128 stands for zero in the data rows.
Here is a table of points, one per row:
[148 178 143 154  82 130 139 151 160 161 126 132]
[104 160 128  88 128 129  87 177 119 154 151  82]
[173 120  79 174  82  80 139  83  90 143 179 148]
[ 81  84 131  80 139 147  85 109  81  81 161 129]
[174 150 157 142  98  80 123 120 158 158 179  99]
[160 129  93 174 162  80 164  83 144 104 145 176]
[ 81  86  79 101 176 148  95  83  81  81 106 142]
[176 148 149 158  82  87 179 139 176 155 117  86]
[ 81  84 141  80 138 171  85 132 114  94  85  83]
[ 81  84 122  80 130 156  85 126  81  97 140  82]
[115 113 164 107 153 164  95 128 113 111  91 100]
[148 178 154 165  82 144 179 138 160 176 108 159]
[140  94  79 126 147 107 106  83  81  81 142 176]
[115 111  79 151 176 147  85  83  81  81 137 168]
[109 151 128 155 153 174 138 135  97 158  86 127]
[ 81 132 173 114 167 107 102 157 176 144 126  82]
[124 136 121 138 176  97 160 119 161 153 159 125]
[114 134 133  80 146 166  85  83 110  81 115 109]
[110  84  79 127  91 120 101  83  81  81 163 176]
There is one direction along which these points spread out most. Where along it does each point below lie, from 0 to 99? 50 is the average, and the first point above lies past it.
[154  98  79 133 128 146 179 107 129 115 140 176] 53
[161 108  79 155 138 121  89  83  83 114 142 176] 45
[120 178 133 120 176 140 104 162 153 176  96  82] 59
[ 81 107 126  80 159 164  87 177 112  84 124 101] 35
[147 143 146 167 106 154 155 161 155 148  85 173] 66
[133 128 173 140 176 147 179 158 138 156  85 145] 61
[153 129  94 124  89  80 152 171 171 148 109 129] 68
[131 161 152 133  82 125 161 155 137 132 107 115] 65
[ 85  84 144  80 136 123 161 142 143 115 114  82] 48
[176 135 152 142  82  80 163 131 176 143 128  87] 73
[176 162 170 155  97 124 158 143 154 164 103 137] 73
[131 153 161 157 121 149 158 177 146 164  85 128] 67
[ 81  84 148  80 131 155  85 109 103  81 179 137] 33
[130 149 159 126 120 127 149 159 128 158 174 176] 63
[176 178 105 169  98  80 143 109 158 156 167 124] 73
